In the rows, zero is written as 128.
First come named turns, each shown by rows before and after it. For each pair of rows after them, which turns, in which order, take the first row to the second? The first pair is done for you.
Q_587:
[ 97 106 137 109 133  89 144 132 154 120 125 120 133 144 122 153 125 136
  98 104 131 131] => [ 91 103 129 120 126 105 131 140 138 132 128 114 131 150 134 153 122 129
  82 102 141 130]
[165 157 101 106 138 160 144 134 141 136 130 123 115  83 111 139 120 130
 137 150 111 131] => [151 153 107  94 142 133 155 123 160 125 120 134 118  89 104 141 119 139
 144 143 106 132]
[ 85 128  83 109 120 101 129 118 144 145  75 173 133 170 131 166 125 135
  68  95 132  93] => [ 92 129  75 125 111 133 112 131 117 158  83 162 131 168 143 164 126 126
  57 101 142  92]
Q_461:
[170 141 106 109 154 136 122 115 137 124 106 152 127  77 108 128 137 149
 161 149 128 141] => [131 127 122 104 159  89 130 105 159 113  99 164 131  95 108 127 133 153
 160 129 129 146]
[122  84 149 124 140  84 118 111 150 110 137 118 132 111 125 124 114 126
 164 116 110 161] => [107  76 150 139 132  92 101 122 129 123 144 108 131 121 142 122 114 119
 148 108 123 165]
[ 94 120  71 141 103 151 105 118  82 132 114 121 117 163 181 119 107 122
  59 109 161 145] => [158 144  50 128 108 195 110 117  78 130 113 117 116 133 164 123 110 124
  75 137 146 135]
Q_72:
[140 127 124 144 148 127 139 115 119 145 112 123 110 128 121 146 125 116
 115 126 139 117] => [129 125 126 143 149 117 139 115 121 144 112 125 111 132 124 145 125 116
 114 122 141 119]
[159 148  75 110 141 157 141 115 131 123 100 141 125 107 120 145 108 138
 128 153 120 105] => [122 139  76 107 141 125 143 110 144 122  85 156 129 128 128 152 103 139
 109 133 119 105]
[ 99 113 105 111  90 124 120 109  60 187 114 137 125 161 180 118 149 115
  93 102 144 125] => [ 82  97 134 115  94 100 118 106  65 177 127 128 128 160 177 106 149 117
 106  96 150 136]
[133 132 117 129 143 144 132 135 127 128 107 151 125 129 128 130 143 118
 140 130 128 122] => [120 130 119 126 143 134 132 133 131 127 105 155 128 135 130 131 141 117
 135 124 130 122]
Q_213:
[159 157 112  96 142 143 136 115 143 135 103 151 128 138 105 133 133 133
 125 146 104 115] => [112 141 110 126 125 148 108 129 114 159 109 144 128 169 138 130 127 122
  83 125 128 122]
[137 121 159 155 133 139 124 122 114 118 157 107 131 108 128 112 122 126
 144 141 132 137] => [163 137 138 142 135 157 131 120 118 118 144 115 131 100 120 123 123 128
 146 152 122 127]
[130 169  77 156 101 204 105 136 116 152  88 133 117 140 135 167  97 124
  69 131 122 106] => [ 47 109 175 190 104 123  92 140 112 129 145 106 124 153 149 123  95 125
  90 100 150 143]
Q_656:
[ 89 131 136 115 143  81 150 122 158 122  96 152 140 132 111 133 119 143
 120 104 123 113] => [135 159  87 129 129 165 130 141 116 153  93 139 136 124 128 145 119 130
  95 127 128  97]
[ 97 137 109 120 109 112 143 141 154 137  97 137 123 135 117 150 119 137
  85 113 135 135] => [123 140 110 142 101 163 120 157 115 149 123 111 119 119 127 141 120 129
  87 130 145 137]
[155 133 147  93 148 101 161 102 158  94 133 145 130 106 104 134 146 136
 164 145 100 130] => [181 152 102  93 139 147 152 108 143 113 116 150 128 108 110 150 146 130
 142 154  98 115]
Then:
Between the rows of a pair lie two turns.
[128  98 107 119 127 174 103 142 103 148 150 147 129 142 157 165 144 147
  73 144 180 141] => [133 105  91 109 129 172 110 138 115 148 135 158 129 145 151 173 142 149
  71 142 172 135] | Q_587, Q_72
[161 148 109 115 137 160 132 128 119 158 126 129 119 108 138 145 124 132
 123 160 117 125] => [162 133 146 120 144 139 135 125 124 139 150 115 123  93 128 126 125 136
 150 163 117 137] | Q_587, Q_656
[ 82 104 166 161 143 116 118 130 122 117 165 116 141 154 150 116 141 129
 117 107 154 124] => [142 121 175 139 162 124 140 118 139  93 170 115 142 112 113 110 148 138
 165 137 132 122] | Q_587, Q_213
[ 72  80 129 149 121 121 117 133 110 115 116 155 143 145 148 128 117 102
 122 129 121 138] => [ 77  76 150 143 128 107 125 127 119  99 127 151 146 134 135 120 120 106
 146 135 118 145] | Q_213, Q_461
[175 153  83  85 145 143 159 113 172 118  84 144 136 154 111 154 136 128
 139 128 126 110] => [114 117 139  94 150  74 159 109 185  99 102 141 139 170 115 133 133 133
 149 102 136 132] | Q_461, Q_72
[ 98 138 118 118 131 103 134 118 137 122 100 152 133 147 130 129 125 125
 102 111 123 129] => [ 95 118 151 146 129 116 113 131 106 122 140 119 130 134 141 106 125 116
 110 117 138 146] | Q_656, Q_213
[107 130 105 133 127 138 123 133 112 146 120 131 128 149 140 135 128 119
 106 122 139 127] => [106 116 148 124 140  96 139 124 135 118 138 128 132 132 119 120 132 129
 146 124 132 139] | Q_72, Q_213
[166 137  91 119 120 157 140 127 139 134 101 134 112 140 110 146 130 125
 117 125 130 116] => [132 127  94 124 117 136 136 124 145 140  94 143 114 159 121 150 125 126
 100 107 138 118] | Q_72, Q_587
[ 70  86 147 151 115  83  87 150  89 147 143 123 120 145 175 132 104 108
  92 101 165 155] => [186 118 169 107 151  96 132 131 129  95 164 114 122  63 105 118 121 126
 190 161 120 153] | Q_213, Q_72
[106 102 143 152 115 133 123 129 118 128 129 132 118 135 134 138 132 120
 114 132 134 123] => [113 107 133 153 112 144 122 129 114 131 125 131 117 136 135 142 132 118
 109 134 134 120] | Q_656, Q_461
[148 137 140 133 137 150 113 127 112 116 131 116 121  95 127 114 119 116
 141 151 140 136] => [142 136 147 121 144 124 127 119 133 105 124 126 121  95 114 115 118 122
 152 148 130 135] | Q_656, Q_72
[ 68 123 110 139 115 101 139 132 132 153  97 155 145 167 150 155 133 125
  96 100 131 105] => [ 76  96 185 163 123  91 129 140 115 128 162 113 146 132 141 114 138 127
 148 115 142 132] | Q_656, Q_213
[155 143 124 119 103 113 115 159  90 130 140  93 165 117 137 115 146 132
 126 130 109  95] => [148 137 140 107 112  79 129 147 114 114 136 103 169 114 125 114 148 139
 142 126 100  99] | Q_587, Q_656
[ 61 107 144 135 128  90 134 137 135 149  90 153 118 151 157 144 124 126
  98  87 156 144] => [ 88  96 201 143 139  80 139 138 136 121 138 123 120 111 137 113 133 131
 153 107 152 164] | Q_461, Q_213
[ 94 121 109 107 115  96 129 118 151 136  97 145 129 163 134 142 120 132
  97 109 137 126] => [137 140  80 114 109 154 118 132 123 152  97 134 126 148 136 148 124 125
  91 129 137 116] | Q_213, Q_656
[141 130 166 124 144  76 125 129 151 120 144 145 139  65 101  99 145 160
 190 167  96 110] => [133 149 106  99 138  76 137 119 171 136  91 182 140  93 104 132 138 161
 153 154  86  88] | Q_656, Q_72
[127 117 126 129 122 154 114 135 102 115 137 107 120 117 140 126 125 130
 134 119 147 145] => [116 116 131 104 133 110 138 118 138  99 118 128 122 122 124 133 125 138
 146 112 136 143] | Q_213, Q_656
[177 138 112 135 129 146 131 118 121 137 129 140 121 106 128 117 145 114
 144 142 130 116] => [134 121 134 126 135  85 143 102 152 123 120 158 126 124 124 116 141 121
 146 120 129 120] | Q_461, Q_461
[169 136 132 143 127 157 123 139 120 128 156 111 126  92 114 125 138 127
 161 161 123 134] => [141 151  75 124 119 150 127 132 134 150  98 151 127 133 126 158 129 126
 111 138 122 112] | Q_72, Q_72
[132 163 120 119 130 149 149 133  98 160  88 136 120 123 157 112 129 101
 111 135 149 137] => [122 162 117 114 131 133 155 128 109 160  78 145 121 130 155 116 129 105
 108 130 146 137] | Q_587, Q_72
[106 152 104 164 102 147 104 105 130 145  92 110 175 122 150 153 137 120
  76 133 141  89] => [107 151 111 171 101 152  98 108 122 146 102 102 175 121 153 148 138 119
  78 137 143  92] | Q_72, Q_461
[161 144 116  99 143 102 163  99 152 103 125 154 127 111  90 137 143 152
 165 147 109 112] => [150 143 113  98 142  94 163  97 158 105 120 159 127 119  93 139 141 150
 159 141 109 111] | Q_656, Q_461
[148 117  79 119  82 171  99 134 117 114 105 112 115  96 131 113 142 137
 112 142 151 162] => [ 88  86 116 129  82 117  95 131 128 103 116 114 120 118 138 101 139 140
 107 115 163 178] | Q_72, Q_213
[188 143 107 114 116 167 129 125 131 141 128 137 129 105 111 124 111 142
 141 146 108 124] => [126 131  95 105 112 118 134 116 155 149  94 167 131 147 123 140 104 144
 107 111 112 121] | Q_72, Q_72
[189 168 180 120 152 156  99 131 128 121 135 127 119  89 136 108 150 131
 196 147 147 127] => [189 192 113 108 141 187  98 132 125 149  90 152 117 114 151 140 145 126
 149 139 143 106] | Q_587, Q_213
[191 161 103 125 117 194 120 124 102 126 128 119 125  98 122 141 126 117
 139 164 110 113] => [166 143 122 152 109 197  98 136  76 133 149 101 123 107 141 129 123 109
 130 156 131 124] | Q_213, Q_587
[161 156 129  97 118 139 171 124 173 119 103 168 149  92 107 143 126 150
 159 134 103 105] => [113 143 127  98 114 104 169 120 180 124  87 182 150 124 121 149 122 149
 133 106 110 106] | Q_72, Q_587
[218 116 133 120 141 131 136 142 129 104 124 125 121  77  92 110 119 139
 127 163 124 147] => [205 131  79 120 127 156 125 149 114 136  88 141 119 106 115 134 113 133
  78 150 131 132] | Q_656, Q_213
[105 138  98 115 130 106 146 114 140 129 110 152 128 137 127 114 107 130
 118 126 114 114] => [122 145  80 122 124 141 136 123 120 142 114 144 124 133 134 118 110 125
 111 135 117 110] | Q_72, Q_656
[109 132 111 120 127 122 124 110 111 134 115 150 113 147 137 151 121 125
 107 109 126 139] => [106 123 126 136 125 129 111 116  93 137 137 134 113 142 143 142 121 122
 110 111 136 147] | Q_72, Q_461
[117 129 120 114 132 102 142  98 155 137 123 142 145 126 111 169 143 136
 120 131 135 117] => [139 142  99 122 125 140 133 104 134 150 121 136 143 121 117 173 145 131
 110 142 135 112] | Q_72, Q_656
[166 136 103 137 129 169 124 137 110 140 128 116 115 107 122 140 132 129
 124 144 129 126] => [167 138 116 115 142 129 149 120 146 119 116 133 118 100 101 141 134 140
 148 143 113 125] | Q_587, Q_587
[142 140  85 123 126 134 146 128 121 143 117 139 132 141 134 157 121 134
 110 129 124 110] => [127 125 105 148 119 142 126 140  95 148 141 117 133 145 149 141 122 126
 104 127 140 121] | Q_213, Q_461
[107  99 158 134 123 113 115 140 115 116 152 126 130 138 135 124 132 124
 137 124 156 137] => [153 129 121  96 134 124 142 124 145 108 115 150 130 123 107 146 135 133
 148 142 130 118] | Q_213, Q_656
[115 142  63 105 123 116 156 108 153 131  67 180 133 130 134 161 121 135
  90 112 109  99] => [ 74  94 162 129 134  46 154 107 161  92 131 147 138 117 126 114 122 141
 140 101 123 137] | Q_72, Q_72
[ 86 160  69 102 126 120 133 124 167 130  76 126 122 158 119 148 128 136
 107 144 129 116] => [149 165  90 127 125 187 115 145 122 130 125  80 116 112 116 124 138 126
 138 185 134 126] | Q_656, Q_587
[155 157  73 128 120 154 146 128 137 148  93 106 132 152 146 162 113 142
 108 141 143 112] => [135 150  85 112 129 110 162 115 168 131  83 122 137 158 133 162 113 151
 121 130 135 113] | Q_461, Q_461
[116 126 128 131 119 121 127 137 121 137 110 123 116 133 134 136 130 119
 122 122 133 130] => [135 131 132 117 124 117 138 131 134 127 109 125 115 118 119 135 134 126
 140 128 123 130] | Q_213, Q_213
[166 149  96  80 131 117 141 109 162 119 122 164 145 112  88 137 143 128
 153 144 102 106] => [130 116 131 151 104 159  78 150  81 148 182 110 141 124 141 107 143 103
 123 136 149 130] | Q_213, Q_656
[106 184  88 127 121 154 145 138 136 122 115 152 109 137 132 161 132 115
 109 115 134 102] => [111 160 157 158 125 153 129 152 112 105 179 107 108 107 128 122 135 112
 150 128 149 130] | Q_656, Q_213
[120 119 154 134 126 125 136 115 127 116 151 119 124 127 124 124 130 130
 141 127 129 134] => [117 125 140 121 129 113 146 109 143 114 133 136 124 134 119 134 129 134
 134 123 123 126] | Q_656, Q_72
[176 123 163 115 150 156 113 142 155 108 131 106 141  84 112 107 115 145
 152 159 138 122] => [110 103 175 107 149  88 121 129 185 103 113 132 144 121 118 112 108 152
 134 123 141 127] | Q_656, Q_461
[ 65 124 123 179  82 149  89 105 120 180 135 108  85 145 158 129 143 117
  70  91 188 169] => [199 178  85 134 102 216 124  94 139 161 125 113  80  79 104 142 157 127
 126 154 145 148] | Q_461, Q_461
[123 106 139 135 119 142  95 129 115 146 114 116 104 147 144 120 119 130
 105 102 169 125] => [123  99 167 136 124 126  98 126 121 130 131 107 104 137 135 110 121 132
 126 107 169 134] | Q_656, Q_72
[164 145 122 116 146 114 131 106 150 110 128 140 120 109 113 130 133 141
 142 144 119 118] => [140 141 114 112 143  98 130 102 158 115 115 151 119 127 120 139 131 141
 127 131 121 118] | Q_72, Q_587
[106  81 151 151 155 117 149 119 134 128 181 107 137 131 140 121 139 131
 129 137 114 141] => [155 110 116 119 164 134 172 108 156 125 152 124 136 116 116 140 141 139
 139 153  90 124] | Q_213, Q_656
[145 120 109  99 136 148 143 143 152 114 104 160 142 134 127 131 130 134
 108 139  98 112] => [157 115 122 124 128 184 122 157 118 122 133 132 141 122 139 116 134 122
 111 150 112 120] | Q_587, Q_656
[115 148 136 103 125 111 147 124 128 115 119 134 146 149 104 119 122 120
 133 102 147 141] => [132 159 115  98 123 131 147 125 125 121 109 137 147 146 100 127 124 117
 127 108 144 132] | Q_72, Q_656
[116 131 142 117 126  98 139 115 162 102 126 130 144 123 135 107 138 137
 141 112 117 140] => [154 147 120 134 116 169 117 136 119 124 140 108 138 109 147 109 142 126
 129 132 124 133] | Q_656, Q_656
[146 123 152 144 151 135 136 118 114 131 138  76 136  75 151 145 131 109
 151 142 153 155] => [147 145 103 109 155 123 160 100 150 136  83 117 136  93 139 178 128 116
 134 133 135 134] | Q_656, Q_213
[120 115 116 122 137 117 128 114 153 132 135 136 112 123 111 122 124 136
 126 147 116 131] => [106 113 110 132 130 124 118 121 140 143 133 133 112 135 123 124 119 130
 108 140 125 132] | Q_213, Q_213
[171 148 100 103 115 138 129 123 155 161  69 136 130 122 117 164 170 154
 128 161 100  89] => [ 91 115 119 125 105  91 113 126 150 173  70 139 132 167 146 158 163 150
  90 121 124 101] | Q_72, Q_213
[ 82  99 137 106 123  69 157 109 170 134  80 166 111 156 114 148 127 121
 126  98 110 132] => [ 87  94 158 108 126  61 159 108 172 122  95 158 112 147 106 138 131 122
 143 101 111 140] | Q_587, Q_213
[163 147 165 136 131 115 142 122 121 106 145 132 134 113 118 100 118 107
 175 129 123 157] => [175 153 155 137 130 130 140 124 116 109 144 131 133 109 118 103 118 105
 175 136 121 153] | Q_461, Q_72
